One turn moves every row onto another: examples first, then more rows asked
toza: [  9  35   9 -24  12  41  31 -33  16  14 -29  70]
pagi: [-22  26  32 -24  36  26 -21   5   2 -39 -35 -10]
bal: [-23  25  -4 -30   8  23   4  40 -44   4 -22  16]
varo: [  3  25   2  13  12 -23   2 -54 -65  -1 -31  17]
bize: [-31   9  -2 -29  10 -15  31  46  28  -4 -15  -6]
Vuted: [ 18 -40  16 -10  37 -16  15  19  15 -23 -37   5]
videl: [ -7  19  28 -46 -28   0  28  15  -7 -39 -46  15]
saf: [-21 -18  14 -23  -3 -40  43  -8 -10 -43   1  15]
momu: [  0   6   4 -40  59 -30 -12 -56 -33 -12 -34 -19]
nav: [ 11  23 -16   1 -14  -6  15 -33 -58 -11 -10 -33]
nepe: [-34 -14  46  -7  38   3  21  15 -41  -8 -20  13]
bepof: [ -4  35   0 -40   4  31  10 -48  61  17 -14  31]
Pesa: [  8  23  12 -19  44  48  -1 -56 -18 -27 -20 -15]
dase: [ 39   9 -11 -39 -44 -17  -8 -34   6  -2  -9 -23]
nifus: [ 26  34  50 -19  21  45  13 -43  13  10 -22  44]
Mazu: [ 42   9  45   1  14  -1 -10  22 -22 -13 -42   3]
kib: [ 24   9 -30   2 -13 -43   6 -26 -21  -8 -20 -31]
Kubi: [ -9   2  58 -14  39  24   0 -29  19  40  18  25]
nep: [ 10   2  18 -20 -10 -16  49 -46  38  26 -19  57]
gaso: [-11   1 -32 -45  19  12  -5   0  14 -51 -22   5]
mezif: [-33  56 -10 -21  -8 -15 -36 -34 -18  14  -3 -21]
nibod: [ 12   4 -18  -7  -9 -14  55  -8 -17  37  23 -22]
Fis: [ -9 -24  15 -16  40  19  10  -8 -43  48   7 -12]
beme: [ -5  42 -37   0  -4 -19   6 -24 -19 -10  -6 -44]
Pufo: [ 15  52  10 -59   5 -15  16 -11   6  13 -12 -54]
Rolo: [-15  58  12 -32  -1  20  34 -22  16  22 -25  65]
detoz: [  0 -32  36 -32   8 -22  14 -33  22  35  -3  57]
kor: [ 18   6 -17   8  13  -5 -16 -31 -34  -3  -7 -48]
narus: [ -6 -11  33 -25  11 -25  -3 -40  50  21  -7  55]
dev: [-10  35  37 -60   1 -29   4 -45 -43  -1 -19 -26]
Zolun: [-18  10  26   3  39 -11  15 -32  39  60  -2  40]
kigit: [  0  -5  65 -17  10   6   7 -23  22  46   7  40]
dipop: [-17  46 -13 -23  -1 -54   5  -4  43  14 -26 -10]
kiv: [ 18  26  43 -15  27  52   9 -21  24  36  -4  37]
fegos: [ -7  14  -8 -36  17 -16   2 -26  61  17 -24  59]
leguz: [ 49  16 -15 -45  19 -25  51  -6 -12  16 -33 -23]
ruve: [ 23  -1  45  -9  27  19 -15 -53  16  34 -35  46]
nesav: [-19  61   8 -28 -17 -10  45 -44 -21 -26 -32  14]
lis: [ -3   8 -25 -29  64 -32  36 -16 -37  29 -23 -11]
firu: [-20  31  33 -32  -4  39  12 -44  -7  43 -13  48]
Koso: [-28  25  -3 -26  16  -3  18 -35  39  17 -17  71]
Komi: [ 31   9 -27  26  55  -5  12 -36  -4   9  -7 -19]
pob: [ 40 -37   8 -23   2 -46   3  -4   4  34 -32   2]
Kemen: [ -3   4 -21   7  -1 -35   5 -15 -42  23  -1 -37]
Zode: [-18  16  39  11  39 -32   7  20  17  -9   8 -22]

momu turns into leguz
toza turns into kigit
pob turns into nesav
And these:
gaso turns into Mazu
bize turns into pagi
Komi turns into dase
nifus turns into detoz
beme turns into kor
nep turns into firu

